Families of rows that turns and mirrors carry onto each other, the same ones carrying the whole set onto itself: the rest of each named row's family, in list order
4 families of 4 rows
Pegob: [ 52  19  16  16 -15 -25  45 -19  19   4 -21  -9  10  26  15 -13  -8 -16
  20  -7  26  12 -29]
tapek: [ 24  56 -58  32  28 -32  29 -14 -13  29  27   1  16   9  -4  -9  -1  -6
 -24   3 -11 -33 -47]
fonap: [ 62  27   0  25 -13 -17  30   6  10   3  -8  20  26  32  -2  -6   3 -29
  29   4  28  16 -33]
Rikon: [ 19  34   9  37   5 -32  -2   8 -25  21   0 -12  -5 -10  27  14  43   8
  37  14  22 -14   2]
Keto: [ 25  65 -30  15  23 -31  31  -9  25  23  31  12   4   8  -5 -38  18 -13
 -18  20 -11 -21 -48]
lam: [ 13  34   9  19  -4 -36   1  17 -50  20  27  10  13  -4  19  18  52 -14
  27   6 -10 -18 -24]
dizem: [ 24  60   0  38   0 -31 -10  10 -41   9  23 -14 -18  10  12  10  53   9
  18  24  13  -5 -17]
rugi: [ 21  40 -44  23  27 -24  18  -1   0  40  33  29  19 -11  10 -14  12   6
 -18  16  15 -25 -47]
Pefen: [ 18  41 -46  19  18 -13  43 -14   8  25  31  -2  24   7  -8  -7  19  -1
 -25  23  25 -21 -61]
Kamab: [ 49  21   0  28  -6  -5  41  -6  10  13 -25  -4  18  28  10  -8  14  -9
  55  -8   4   8 -15]
zumem: [ 60  40 -13  13 -10 -14  27 -56  -6 -10  19 -37  13   5  22  11   7 -11
   1 -27 -31  -4 -40]
Bot: [  6  52 -19  25  18 -23  -8   8 -46  33   9   6   1  -1   8   3  32   8
  34   7   5   1  -5]
zeru: [ 32  31   8 -14 -20 -16  21 -31 -14  -3  10 -33   1   3  11  36  23 -20
 -10 -16 -27 -23 -45]
Fube: [ 27  30  -1  20   2 -19  38   5  42 -13  -6   5  14  12   8 -25   8 -34
  36  -1  15   5 -12]
pefed: [ 50  35  -8   8  -7  -6 -14 -47   8 -15  27 -32  18   7  22  36  23 -23
   0  -1 -20 -13 -34]
sirik: [ 55  36  -7   9   1 -25  -5 -49  -2   4  33 -19  -4  15  28  23   1  -9
 -21  -9 -31 -22 -47]

Same family as zumem: tapek, Kamab, Bot
Same family as Fube: Keto, lam, zeru
Same family as fonap: dizem, Pefen, pefed

Families of rows that turns and mirrors carry onto each other, the same ones carrying the whole set onto itself: the rest of each named row's family, in list order
4 families of 8 rows
zinit: [ -4 -31  15   0  15  24  -3 -55 -16 -15  -9   6  22   1   6  20  -5  -1
 -12]
Bobi: [ 51 -13   3   0  22  22  -2 -58   8 -22   1  -9  32   2  14  -6 -24 -17
  29]
Pap: [ 17  -2  14   9  40  -1 -30 -33 -24 -17  20 -19  12  -3   4 -26  -7  16
  19]
sab: [  0  24   1 -17  -5  24 -47 -64  -8 -25   9  -7  36 -40   9 -20 -31  -5
  62]
vub: [ -6  22 -24  33  -3  29 -27 -71  -8 -26   0 -47  44 -16  15  14  -8  -3
  44]
ramib: [ 20  24  -7  -9  21  -3 -17 -61 -26  -9  -4 -27  -2 -19   9 -12 -34 -27
  82]
kep: [-21 -18 -16 -28   7  24   0 -86 -12 -16 -16 -12  17 -29  33   3   8 -36
  50]
mavin: [-24  11 -15  31 -18  -2 -13 -57 -29 -16  40 -18 -19 -30   5   6 -29   9
  34]
lisi: [ 35   5   5 -16  17  14  14 -75 -21 -22   1  -9  40   0  23 -16 -33  -8
  50]
vov: [-34   2 -36   9 -21  -4 -43 -54 -42   1  10 -19 -18 -27 -10  16 -14  -8
  36]
los: [-32 -17 -36  -6 -32  23  -1 -61 -28  -9   2   1  26 -23  28  29 -27 -17
  58]
gera: [-16 -29 -19 -41   8  -8   2 -76 -30 -24  -3  -7  -1 -28  34  25  -7 -17
  45]
Mulug: [-21 -42  -9  13  -1  24  -4 -55 -42 -11   4  -3  13   3  -1   8  14  -2
  -8]
Gudum: [ 12 -13  18 -19  10   0  -9 -45 -23 -10  34   6 -24   7 -13   8 -27   0
  51]
rova: [ -5  -9 -31  30  -6  41 -55 -61 -17 -26   9  -3  23  10  39   2 -12   4
  18]
lapa: [  8 -26 -10 -35  24  27 -20 -41 -26  -9 -20   0  56   2  26   1  -3 -13
  44]
Tukad: [ 22   2  -7  12   5  22 -29 -32 -32   5  36 -27  11  -1 -31 -18 -28  12
  19]
vos: [  1 -36   6 -33  16   2  -1 -42 -29   0  19  -3 -20  -1  -3   8 -23 -35
  34]
Razar: [ 17   4   7  28   9  10 -30 -31 -25  -9  33 -38   3  14 -21  17 -39 -11
  30]
vago: [-11  -6   9 -30  12 -13  25 -34 -37  -1  10 -14  11 -39  -7   0 -20  -3
  62]
seva: [-35 -16 -16  12 -10  12 -45 -42 -27   5  17 -31 -18 -14   7  39  -2   2
  26]
rezog: [-18   4 -30   8  -5  32 -24 -73 -24  -8 -21 -40  49 -27  41  15 -10  -5
  25]
Gome: [-10 -41 -27  13  12   0  10 -32 -42  -3  13  -9  -2  11  22  24  -1   0
  15]
volov: [-24 -13 -36 -25 -14   5  -3 -77 -36 -32 -26  -2  20 -20  25  13  13 -15
  54]
voren: [-19 -40  -5   8  -7  32 -11 -58  -7 -17  18 -20  24   5  10  30   1 -15
  -4]
vuv: [ 14  22  10  30   0  39 -37 -41 -15   6  15 -31  26   9  -5  -1 -31   7
  28]
liko: [ -7   8 -39  19 -10  29 -40 -65 -31 -27  -8 -40  50  -7  13  -3 -15   3
  21]
vuni: [ -2  22 -26 -10  -9   3 -30 -64 -29   2  22 -40   0 -23  21  -1 -34  -8
  87]
kipul: [  9 -23   0 -32   0  -4   9 -45 -31   1  20  12 -20 -15 -14   4   2 -14
  49]
Sev: [ 21  31 -32 -23  -6   3 -26 -55 -23 -15   8 -22  19 -26  -3 -11 -31  -6
  81]
Fifar: [-54  -3 -14   3  -6  10 -29 -56 -43  -6  17 -43 -10 -22  -1  26 -14 -26
  52]
gezub: [ 38 -19  -9 -23  13  31   9 -60 -19 -29   3 -11  46   4   9 -17  -2   2
  36]

Same family as sab: Pap, mavin, los, rova, lapa, vago, Gome
Same family as volov: vov, Mulug, Tukad, liko, kipul, Sev, gezub
Same family as Fifar: Bobi, vub, ramib, kep, vos, Razar, voren

Families of rows that turns and mirrors carry onto each other, the same ones carrying the whole set onto itself: the rest of each named row's family, in list order
9 families of 3 rows
dab: [ 29   3 -25  11  12  12  -8 -35  26   7  39  -8  29  20  41 -40 -21  -7
 -16 -31  -2  24 -34   3  -7   3 -57  54   4   6  -6  18 -49 -14   7   0
 -26]
ketek: [ 47   9 -24   8  16  12  -6  -7  52  -7  23   1  22  15  10 -69 -25   3
  -5 -43  19  35 -20  10  22  -5 -51  54 -18  12 -24  20 -28 -13  -4   3
   3]
zuk: [ 43  16 -29  21  13 -19 -10 -22  33  15  32 -13  18   0  42 -37 -11 -16
 -10 -25   6  24 -26 -13   5  -8 -55  80  -1   4  -9  21 -17 -22  -2   3
  16]
vugi: [-17  -6   1   5 -29   5  22  15  23  22  65  -1  38  -6  50 -21  19   6
   8  -7  25  -3   7  45  28 -20 -42   4   7 -58 -16  -3 -49   9  -2   9
  47]
Kopi: [ 17 -17 -25  -4 -23 -15  24 -13  16   4  42   5  33   5  13 -44   7  27
 -31 -47  -2  -1 -27  27  13   7 -21  12  26   8 -14 -48   2  13  34 -15
  49]
nivu: [ 22 -22 -19   1 -28   7  14   2  39 -22  23  29  16   9 -13 -48 -11  28
 -22 -40   9  22   3  16   6   1 -23   3   0   1 -29 -29   7  17  13   7
  66]
Fozab: [ 33  23 -31   8   3  -9  11 -48  38  -2  30 -14  39   7  35 -40 -25  -2
  -4 -30  20  16 -32   0  22  -5 -31  56  -6  26 -13  29 -33 -19 -10   4
  -9]
Ril: [ -5  20   8  30   1  23  23   7  17  23  50  -9  29 -11  43 -31   2  11
   5  13  42  17  23  39  12 -37 -51   6   4 -42  -5  -3 -42  -5  -8  14
  60]
Mozuk: [  4 -24 -18   1 -42   8  14 -28  11  -4  30  24  32  16   9 -23  -7  22
 -35 -24  -8   9 -20   1 -26   8 -26  -4  23   9  -7 -39  -7  16  28   3
  45]
pid: [ 29 -29  -1  -6 -31 -12  18 -28  41 -27  15  -3  28   8   1 -13  -2  14
 -35 -31   2  29  -9  18   8  14 -11  -4  37  -8  -8 -32  -9  -4  35  -3
  35]
penar: [  1  -9   7  19 -35  36  12   9  16  -7  64 -21  24 -21  45  -7   8   7
  18  15  16   2   9  19  15 -11 -32  23   2 -59   2  17 -48  -2 -10  12
  41]
Nidel: [  7 -22 -35   8 -35  -1  23 -38  24  -8  33   9  17  -1  11 -17  -9  19
 -27 -35   4  -2   8  10  -6   2   3  13  15   7 -20 -22  18  16  20  12
  61]
bifuz: [  2   2   5  17 -19  29   4  26  43  -3  47  11  22  -3  22 -39  -8  14
  23  -5  31  25  20  32  23 -24 -48  13 -20 -45 -24  17 -47   3 -23  23
  49]
bodu: [ -4   9   5  23 -31 -14  10   7  26   7  52   7  32 -16  53  -6   8   4
  19  19  14  23   7   3  15 -27 -55  22  -6 -44 -10   7 -44 -10 -22  21
  65]
mevo: [ 19 -16 -27  17 -26 -24  13 -13  19  -8  32   9  22  -3  14 -15   2  26
 -26 -26 -19  24  -4  -8 -10   3 -32  22  19  11  -9 -39  12  -3  17   0
  82]
tesup: [-17  14  -9  27 -21  25  15  -6  26   5  59 -19  38  -6  48  -1  -8  21
  28   2  16  12  24  30  15 -22 -34   9  -6 -27  -5  17 -50  -8 -24  22
  54]
Peseb: [ 33  20 -25   4  17   4  -1  -7  34  35  44 -28  38  14  44 -53  -1  -8
  -7 -45  19   7 -37  24  21 -10 -54  58   5  -2 -10  19 -41 -12   4 -11
  -5]
lizal: [-20  -2   9  22 -31  28   2  -7   8   7  64  10  28  -6  51 -17  -8   9
  14  18  18   6   0  24  -3 -17 -52  10  -4 -51  -3   6 -59   6 -11  20
  29]
bidem: [ 41  16 -31   2  35   8   1 -35  54  16  28 -17  31   4  36 -40 -15  -1
 -17 -22  17  24 -33 -11  29  -6 -50  49   1   4 -11   3 -33 -12 -13   2
 -14]
Lobat: [ 45  14   4  18  14  17 -18 -28  34  -9  31 -42  20   1  24 -41 -26  -3
  -4 -23  16  28 -30  28  21   4 -38  54  12 -10  13  12 -32 -25  14  -6
 -11]
Nik: [ -9   5  -1  18   1  31  11   0  37  15  60  -9  27 -18  48  -9  -1  18
  13  17  23  15  13  17  29 -21 -47   2  -4 -55  -7 -11 -46   7 -27  22
  46]
kuf: [  1   5  29  10 -40  28  -3   4  39  14  35 -19  28  -4  31  -5   0  -5
   5  10  42  11   4  29   8 -17 -30   1  17 -58   4  12 -37   2   1  19
  46]
dof: [ 18 -14 -20   3 -10 -10  39 -23  23   6  18  19  23   4  11 -37   6  10
 -49 -25  26  15   8  15  -7 -10 -21  -1  29   1 -21 -38  11  10  31   1
  64]
zogi: [ 44  21 -19  15  37 -13  22 -32  28   8  26  -9  30   6  37 -60 -12  -3
 -22 -21  27  31 -20  17  23 -16 -54  50   8  13 -13   5 -37 -26   8  -6
  -3]
Fama: [ 51   5 -26   3   3  15   6 -21  37  -5  33 -36  36   9  34 -29  -5  -4
 -10 -28   2  24 -34  -9  14   6 -40  59  10  10  -1  29 -47 -24   3 -10
 -14]
turu: [ 17 -19 -29  -3 -10   7  19 -28  36   4  27  13  20  -3   7 -22  -1  26
 -41 -24   7   8  -9  -9   6   3 -15  -2  19  -4 -13 -55  17  24  14   5
  57]
subok: [ 27 -26 -15  -5 -54   7  22 -19  19 -15  27   3  29  -2   6 -19   7  19
 -30 -20   1   1 -25 -11  -6  12  -4   9  24   2  -4 -27   6  13  27  -7
  52]

Same family as dab: Mozuk, lizal
Same family as ketek: nivu, bifuz
Same family as Nik: bidem, turu
Same family as Fozab: Nidel, tesup
Same family as vugi: Kopi, Peseb
Same family as bodu: zuk, mevo
Same family as Ril: dof, zogi

Families of rows that turns and mirrors carry onto each other, the same ones carrying the whole set onto itself: the rest of each named row's family, in list order
10 families of 3 rows
luti: [ 16  -2  -3  46   9 -10  18 -38 -10 -11  12 -18   5 -20 -21  -7  -4 -19
  -9  17  17 -30  11   1  21  -2  -3  17  -7  50  22 -15 -25 -23  -3 -10
 -19   2   6  11   7  -2 -23   4 -24 -29   2 -19  26  14  -4  22   4   0]
vamus: [ -6  12  -1  -4  14 -20   6  27   7   7  -8  -1  -5  28  -9   7   4   6
  -2   0  16   7 -14 -13 -20  17  15   9   3  57 -31  -8  24  14 -28   4
 -10 -33 -26  22   7 -10  14  10  -3  -5  12 -17 -30 -15 -17 -10   7   6]
keruf: [-21  -7  28 -15 -21   1   4  -4  -7  -4   2  -8  10  33  -3  14 -28 -13
 -18 -14 -25   8   0  10   7  -9 -34   4   3 -51  22   1   2   5  23  27
 -15  -1 -30   5  14   2  27  -8 -11  46  -9   6   4  -3   2  11   9  13]
Daked: [ 32 -12 -10  -4 -15  17  -2 -12  -8  10   6  -5   2 -47  12 -15  -7 -22
  13   8  21 -12 -10  -5  11  -1 -18  24  34  36 -23   1   2  -6  16 -19
  15   2 -22  -4  22 -29  13 -11  27 -15 -10 -35 -14  -5  -7 -15  -8  36]
bosis: [  0  12 -23 -15  13 -10  16  -5  16  24   1 -32 -12   1 -13 -12   7   6
  17  -3  -4   5   4 -25 -16 -10 -15 -23  23  19 -31 -20  30  39 -28 -14
  22 -26 -30  -6  -8   5   7  26   8  18   0   4 -26   1 -14   1   9 -10]
liriz: [-15   1  14 -24   3   5  23  -8   5   5  -7 -34   7  16 -17  10 -31 -25
 -12 -15   0   6  11   2  11  -9 -30   6  24 -43  10   0   4  13  22   5
  -6 -10 -29  -9   5  -1  16  -6   8  51 -21  -2  14   8 -16  32  -3  21]
Pil: [ 30 -17 -13  -3 -35  23 -14 -26 -16  14  17  -5  -3 -47  26 -25   1 -11
  22   9 -11 -11 -11  -2   8 -13 -37   3  32   4 -14  -5  -1   1  17 -13
  28  13 -26 -11  20 -15  17  -3  18  -7 -10 -17 -20  -4   9 -21   5  20]
pafi: [ 10 -18 -11 -11  -7 -35  34  -4   9  -5  11  26  13  14   8  13  -7 -37
  -1 -15  25 -10   6   8 -37   8  34  -5  15  16   1  26  -3 -10  14  -4
  19  -8 -26 -30  21 -22 -13 -27 -24   5  -4   0   9  15   7  -6 -30  18]
fov: [ -4   8 -11 -30  17 -14  -1 -22   4  20  12  -2  -7  15 -30  18  47  -5
   6 -10  21 -31   9 -14   5  45  -7 -10   6  28   8  45  18  11 -18  -7
  -7 -30   9  12   2  13 -13  -9   4  -3 -27  -6  20  12  14   7 -13 -11]
pano: [ 19  -3  19   0  32 -26  20  23   8  -3 -24  -6  22  -5 -23  19 -19  10
  21  13  33  13 -13  12  41   0  27  21   4  21 -25   4   4 -18 -29  -2
 -24   4  14  -2   8  -1 -11  -7  25  -1 -14 -17  14  13 -10   7  -6   1]
godu: [  5  -9  -6 -10  50 -15  -1  13  -8   6 -28  12  -3  -5  -2  -7  -8 -22
 -10   4  28  -5  11  14  16  -1  -2  -8   4  16 -29   3  19 -23   5  -2
 -16  13  30   6   0   5 -23 -15  15 -31 -24 -17 -21  19 -37   9 -31  14]
Neda: [  5 -16 -16 -14  22  -4 -14 -16 -14  20  -9   0  -7 -18  10 -28   1  -6
  10   4 -14  -3  21   9  13 -29 -37 -46  11 -36 -18 -13  22  -5  10   0
   9  31  23 -14 -11  23 -20   2   9 -13 -22  12 -28  27 -18   3 -12 -10]
pami: [ -5   4 -15 -28  -4  -7 -12 -39  -2  23  24  -3 -11  14 -20   7  53   4
  17 -12  -8 -32  12 -14   2  31 -25 -29   5  -1  17  38  18  22 -15  -1
   4 -18   5   4  -1  25  -9   2  -5   4 -24  12  17  14  30   4   1 -25]
Fes: [ 12  -8   2  50 -18  -6   2 -45 -24 -15  25  -4   6  -9  -7 -14   3  -8
  -6  18 -14 -27   6   4  17 -11 -15   2 -19  28  35 -20 -27 -27   2   5
 -16  17   1  16  14   6 -15   9 -38 -27  11  -7  15   8  14  10  20 -12]
Zoze: [ 18  -8   3  -7  10 -16  12 -13   6  11  -7 -24  19 -23 -14  -3 -10  22
  46  14 -11  13   0   8  38 -33  -9 -22  16 -35 -17  -8   9   7 -27  -8
   8  20   7 -26  -4  23 -10  12  24  20 -17  17   8  25   9   7  14 -23]
zelig: [  9 -15  -6  11  -3   0   5  -1  31  -6 -10 -43  -4   6 -31 -10 -30 -16
  21  -5  41  -3   8  -5  30  20  -4  18 -17   3   1  19 -12  -2   5 -32
   4 -22  35  19 -15  -6  -1  13  18  -9  -1 -13 -20 -38 -16  -2  -6 -17]
sovu: [  3 -23  -7  -7 -29 -32  20 -11   0  -7  23  36  14  20  22   9   0 -24
   1 -12  -2  -8   0  10 -37  -1  22 -18   8  -5  11  22  -3 -10  18   9
  19   3 -30 -30  22 -15  -4 -20 -39   8   4  13   1  14  23 -17 -15   8]
Nivup: [-12   3  -2  -2 -22 -13 -14   7  -4  10   8   3  -9  29  11  -5  13  27
  10   1 -32   7 -15 -10 -23  -1 -10 -24  -6  15 -13 -14  23  24 -22  17
   2 -14 -34  12   5   6  23  24 -18   9  21  10 -43 -14   8 -23  30 -17]
firup: [  8 -23 -11  11 -27   7  -8 -19  24  -1   5 -44  -7   5 -21 -22 -25  -3
  34  -4   7  -4  16  -4  26   2 -24 -10 -16 -36  10  10 -10   8   8 -25
  18  -7  30   9 -19   7   5  26  10   2   2   8 -27 -35   3 -11  10 -32]
Bagar: [ 15  -4 -12  41  -1  -7  18 -58 -11  -3  18 -31   4 -32 -15 -21  -1 -14
   4  16  -5 -26  20  -4  21 -23 -25  -8   0  19  26 -23 -21 -10   0 -12
   2  11   2  -1   1   9 -25  14 -23 -16  -1  -1  25  19   5  25  15 -14]
nira: [-17  -1  31 -16   2  -2  17  15   0  -8 -12 -11   8  37 -15  23 -34 -25
 -28 -15  10   5  -3  10  11   9 -13  26   8 -20  11   7  -3  -4  22  18
 -27 -15 -26  14  16 -11  21 -19  -1  36 -12 -13   9  -6 -13  19  -6  29]
rimo: [ -8   4   1 -21  -8 -19 -19 -21  -7  13  21  19  -7  31 -16  20  50   8
   5  -9  -4 -30  -1  -6   0  47  -7 -16 -10  20  21  46  14   1 -14  12
 -13 -20   7  22   9  17  -4  -9 -15  -9 -18   1  12   3  33  -6  -1 -17]
putu: [-10 -12 -19  -1   6  13  -8 -18 -12  21   7 -47  23 -23 -37  12  -9   2
 -14  13 -17  24  18  -6 -30 -22   1 -22  14 -14   1  23  10 -16  14  -3
  -4  -9  -6  -4  -3  20  10  38  41   4 -11  24  30  -1 -22  -4  15 -20]
Sur: [  7 -14  33   8 -16 -21 -15  11 -16 -10  -3  24  20  15   4  13  -9  34
  27  16 -22  14 -23  24  35 -12  10  -3 -18 -15  -4  -3   0 -21 -22  26
 -25  28   6   9  14  13   7   0  -3  -3   2   8  -3   2  25 -15  25 -20]
lepi: [ 11 -22 -20 -17 -14 -30  33 -22  11   4  20  15  11   0  11   1  -2 -30
   8 -16   9  -8  11   3 -35 -13  11 -27  22 -12   3  18   1   1  12  -7
  34  -1 -31 -46  11 -12 -13 -16 -24  18  -7  14   9  25  12  -3 -20   7]
sedil: [-16 -18   1   5 -13  10 -30  -4 -29   8   9 -14  25   3 -23  19  -3  10
 -23  16 -30  23   3   4 -34 -10  12 -16 -11  -5  11  28   3 -34  17  20
 -23   0  -6  18  12  18  23  33  23 -11   2  23  19 -19  -7 -23  27 -24]
liput: [ 23 -18   3   6 -40  15 -24  -7 -22   1  15  18   0 -27  32 -13  -2 -10
  10  12  -2 -11 -21   2   7   4 -19  23  16  27 -12   4  -4 -18  18  -1
   7  11 -25   8  29 -27  22 -13   9 -24  -1 -29 -24 -14  12 -32   6  28]
nusev: [  2 -21   9  20 -34  -1 -20   4  13 -14   0 -15  -4  27 -15  -9 -26   0
  16   0  12  -5  -4   5  24  25  -6  11 -38  -9  14  20 -15 -12   7  -7
  -8 -10  32  33  -5  -1  11  13  -4 -16  14  -5 -33 -50   4 -21   7 -27]
Bapu: [ -9 -10  -4   2  17   5  -4   6 -14  10  -3 -28  26  -8 -42  28 -14  -7
 -29  12  11  22   7  -2 -29  -2  28   9   1  25  -4  34   8 -36  11   2
 -29 -21  -1  17   9   8  12  22  38 -12  -5   2  29 -12 -30  -8   8  -4]
Numi: [ -4 -18  10   0   5 -14 -34  11 -30  -3 -10  42  -3  16  24  -8  -1   1
  -8   6 -17  -5  -3  24   9  -4 -11 -22 -19  -9  -8  -2  12 -33  12  25
 -24  31  25  18  10  14  -7  -9 -14 -34  -6   0 -38   6  -7 -17  -8  -3]

Same family as Sur: pano, Zoze
Same family as Daked: Pil, liput
Same family as Fes: luti, Bagar
Same family as Nivup: vamus, bosis
Same family as keruf: liriz, nira
Same family as godu: Neda, Numi
Same family as pami: fov, rimo
Same family as nusev: zelig, firup

